The rows below fall into families. The same turns and mirrors carry the whole set onto itself and the rows of a family onto each other. For each named row, which other rows are in its family? Write them in the order they are listed.
These 30 rows form 5 families of 6 rows each.
muvi: .24,.09,.26,.38,.05,.05,-.11,-.07,-.17,.13,.23,.19,.06,-.15,.05,-.03,.04,.13,-.06,.04,.06,-.03,.18,.33,.30,.42,-.10,.13,.16,-.24,-.32,.16,.12,-.25,.04,.11,-.17,-.27,.02,.27,.19,.25,-.02
nufab: .01,-.10,.16,.03,.17,.01,-.08,-.07,-.21,-.06,.38,.17,-.23,-.11,.28,-.15,.09,.29,-.09,.16,-.11,-.41,-.06,.03,.20,.22,-.10,.13,.01,.21,-.14,-.27,.01,-.28,-.06,-.07,-.02,-.35,-.11,.04,-.11,.08,.26
rifi: .17,-.06,-.01,.08,.17,-.11,-.21,.03,-.24,.05,.41,.21,-.20,-.18,.17,-.03,.02,.16,-.02,.14,-.21,-.30,-.27,.04,.14,.60,-.04,.19,.08,.10,-.38,-.24,.11,-.20,.13,-.20,-.03,-.47,-.11,-.02,-.06,.07,.19
vof: .09,.18,-.09,.05,.08,-.10,-.04,.21,-.25,-.04,.28,-.12,-.13,-.22,.03,.09,.01,-.04,.16,-.14,-.04,-.21,-.32,-.05,.03,.40,-.05,.24,.15,.11,-.47,-.13,.26,-.04,.29,-.13,-.11,-.30,-.21,.19,-.44,.18,.13
misez: -.20,-.07,.05,.13,.16,-.37,-.14,.06,-.32,.08,.08,-.06,.00,-.20,.14,.00,.19,-.13,-.20,-.05,-.07,-.10,-.15,.02,.18,.13,-.11,.07,-.08,.15,-.14,.24,.30,-.03,.01,.19,.04,-.13,-.30,-.06,-.19,.06,.10
nezef: .07,.00,.23,.32,.08,.12,-.14,-.14,-.26,-.02,.16,.12,-.12,-.02,.13,-.16,.11,.28,-.11,-.07,-.06,.03,.14,.07,.13,.39,-.16,.13,-.01,-.12,-.06,.15,.01,-.22,-.14,.36,-.27,-.11,.03,.19,.09,.24,.13
dudep: .15,-.01,.08,.04,.11,-.22,-.18,-.07,-.18,-.04,.39,.15,-.20,-.13,.22,-.13,.00,.12,-.20,.22,-.19,-.38,-.25,.05,.25,.49,-.09,.10,-.05,.12,-.14,-.27,.12,-.23,-.01,-.16,.14,-.48,-.05,.16,-.10,.11,.31
befim: .06,.03,.15,-.13,.11,.07,.02,.06,-.15,.11,.09,.24,-.21,.18,.11,-.07,-.26,.14,-.13,-.04,-.14,-.09,-.05,-.12,.07,.21,-.10,.28,.51,-.03,-.05,-.05,.16,-.20,.05,.05,.10,-.37,.21,.11,.07,.38,.20
lafo: -.09,.25,-.04,.21,.07,-.36,-.04,-.06,-.40,.02,.12,-.14,-.18,-.38,.06,-.06,.15,-.11,-.16,-.15,-.09,-.07,-.15,.08,.22,.34,.00,.05,-.15,.05,-.18,.23,.39,.10,-.07,.19,.01,-.23,-.28,.30,-.16,.08,.16
nupun: .16,.30,-.08,.10,.06,-.16,-.07,.13,-.20,-.16,.23,-.15,-.12,-.20,-.01,.02,.01,-.03,.04,-.01,.02,-.27,-.31,-.12,.09,.38,.08,.14,.06,.04,-.23,-.11,.10,-.04,.20,-.14,-.04,-.30,-.16,.35,-.61,.22,.23
Lugov: .02,-.07,.20,-.02,.08,-.09,-.06,.06,-.21,-.08,.50,.10,-.17,-.27,.10,-.10,.06,.37,-.15,.25,-.13,-.34,-.20,.17,.13,.43,.01,.18,-.10,.08,-.10,-.27,.03,-.09,.03,-.17,.07,-.32,-.04,-.05,-.01,.20,.17
Faso: .17,.12,.09,.28,-.02,-.23,-.06,.19,-.10,.21,.23,-.04,.23,.05,-.12,.14,-.10,-.09,-.14,-.20,.15,.09,-.10,.22,.07,.34,-.24,.08,.21,-.03,-.39,.11,.27,-.18,.02,.26,-.14,-.03,.05,.38,-.06,.15,.03
pef: .30,.18,.30,.34,.08,.05,-.14,-.18,-.16,-.09,.26,.03,.03,-.12,.09,-.14,-.03,.20,-.11,.09,.06,-.05,.19,.19,.23,.47,-.10,.21,-.04,-.27,-.12,.15,.05,-.25,.00,.20,-.11,-.23,.05,.41,.14,.30,.15
Rubur: -.02,.13,-.02,-.09,-.11,-.13,.09,.38,-.18,-.14,.27,-.10,-.19,-.30,-.12,.05,.01,.14,-.01,-.14,.02,-.19,-.23,-.01,.01,.30,.10,.09,.11,.08,-.10,-.25,.15,.02,.26,-.19,-.03,-.19,-.14,.19,-.44,.33,.21
Bap: .07,.10,.18,-.15,-.01,-.04,.19,.20,-.15,-.09,.31,.24,-.24,-.06,-.06,.00,-.23,.28,-.13,.08,-.06,-.04,.00,.08,.01,.32,.09,.13,.37,-.04,-.10,-.17,.12,-.13,.06,-.03,.05,-.20,.19,.30,.15,.40,.14
Nube: .07,.23,.15,-.07,.00,.02,.05,.05,-.13,.06,.20,.22,-.36,-.11,.09,-.09,-.29,.12,-.11,.16,-.13,-.14,-.01,.00,.13,.24,.04,.22,.33,-.10,-.18,.01,.26,-.27,-.02,-.08,.04,-.39,.17,.46,.05,.42,.23
zuru: -.16,.03,.04,.19,-.06,-.32,-.02,.13,-.32,.07,.26,-.10,-.07,-.34,-.05,.01,.22,.14,-.16,-.15,-.02,-.09,-.28,.23,.26,.33,.08,.06,-.22,.08,-.06,.15,.29,.14,-.02,.10,.01,-.07,-.20,.05,-.09,.03,.15
mube: .08,.04,.23,.23,.06,.05,.00,-.10,-.28,-.05,.34,.09,.03,-.19,-.08,-.09,.10,.41,-.08,.05,.02,-.02,.09,.32,.21,.44,.09,.15,.03,-.15,-.06,.23,.05,-.07,-.07,.20,-.10,-.07,.09,.23,.22,.25,.06
sibut: -.04,.13,-.06,-.13,.20,-.10,.04,.19,-.18,-.07,.08,-.13,-.02,-.14,.06,.02,.08,-.09,-.01,-.04,-.05,-.27,-.09,-.19,.06,.19,.05,.14,.25,.08,-.17,-.10,.13,-.09,.22,-.09,-.10,-.24,-.27,.09,-.58,.36,.19
fup: -.06,.12,-.02,-.05,.03,-.08,.02,.25,-.24,-.13,.20,-.01,-.17,-.14,.06,.02,.02,-.05,-.04,-.06,-.01,-.27,-.19,-.16,.01,.09,.06,.01,.21,.20,-.12,-.25,.04,-.25,.12,-.07,-.16,-.18,-.17,.22,-.61,.23,.23
mopi: -.07,.09,-.04,.18,.06,-.30,-.05,.04,-.33,.16,.21,-.15,.02,-.33,.10,.04,.13,-.11,-.06,-.31,-.08,-.10,-.19,.21,.22,.40,-.13,.08,-.08,.13,-.41,.14,.41,.01,.02,.18,-.09,-.16,-.28,.17,-.12,.03,.10
nenun: .01,.07,.08,.26,-.08,-.25,-.03,.20,-.13,-.04,.10,.00,-.09,.15,-.13,.00,-.06,-.01,-.08,-.18,.12,.19,-.16,-.01,-.04,.20,-.27,-.03,.23,-.01,-.11,.07,.05,-.10,-.07,.41,-.17,-.03,.04,.34,-.28,.20,.09
suz: .08,.08,.07,.17,-.11,-.26,.13,.27,-.05,-.06,.20,-.06,.08,.08,-.27,.14,-.07,.18,-.11,-.24,.16,.16,-.16,.17,.08,.34,-.09,.02,.19,-.05,-.06,.09,.13,.02,.06,.24,-.06,.03,.08,.36,-.13,.16,.15
Dutol: .02,.10,.21,-.08,.05,.22,.05,.16,-.11,.03,.20,.18,-.36,.11,.12,-.06,-.30,.23,-.07,.02,-.06,-.08,.05,-.14,.05,.15,-.06,.13,.32,.02,-.12,-.16,.08,-.27,-.03,.12,-.13,-.21,.20,.26,.07,.29,.28
Nen: .15,.15,.08,.23,-.02,-.33,-.05,.10,-.08,.04,.18,-.11,.07,.10,-.11,.09,-.18,-.03,-.19,-.05,.09,.13,-.20,.10,.02,.35,-.28,.06,.11,-.05,-.24,.10,.26,-.11,-.10,.34,.00,-.05,.11,.53,-.09,.16,.20
mula: .10,-.06,.24,.26,.10,.14,-.16,-.21,-.25,.04,.07,.13,.06,-.06,.10,-.19,.10,.19,-.12,-.08,-.05,-.03,.12,.08,.17,.32,-.09,.24,.14,-.23,.00,.34,.00,-.20,.03,.23,-.09,-.17,-.01,.13,.05,.40,.04
Raliz: .10,.07,.06,.01,.02,.05,-.02,.10,-.15,.19,.25,.34,-.33,-.03,.07,-.02,-.23,.07,-.05,.13,-.16,-.10,-.05,.08,.09,.41,-.02,.20,.50,-.10,-.38,-.03,.15,-.26,.12,-.12,-.06,-.36,.12,.32,.11,.38,.09
Bigu: -.16,.02,.05,.25,.08,-.25,-.09,.00,-.41,-.01,.17,.01,-.15,-.26,.10,-.07,.20,-.12,-.19,-.10,.01,-.03,-.18,.07,.19,.17,-.03,-.11,-.10,.17,-.07,.09,.13,-.09,-.09,.25,-.10,-.11,-.32,.02,-.25,-.02,.09
Ges: .12,-.11,.13,.00,.27,-.04,-.15,-.09,-.13,-.03,.28,.09,.01,.03,.23,-.11,.14,.23,-.08,.18,-.15,-.44,-.10,-.04,.19,.36,-.15,.25,.10,.10,-.14,-.28,.01,-.18,.01,-.03,.06,-.45,-.10,-.09,-.20,.21,.21
guvo: .07,-.12,.06,.21,-.05,-.28,-.07,.15,-.09,-.03,.06,-.02,.21,.17,-.08,.03,-.04,-.06,-.14,-.12,.13,.12,-.15,-.02,.00,.16,-.33,.12,.22,-.12,-.11,.20,.11,-.13,.12,.31,-.06,-.07,.01,.25,-.23,.25,.07

Same family as sibut: misez, befim, mula, Ges, guvo
Same family as Bap: Lugov, Rubur, zuru, mube, suz
Same family as Raliz: muvi, rifi, vof, Faso, mopi

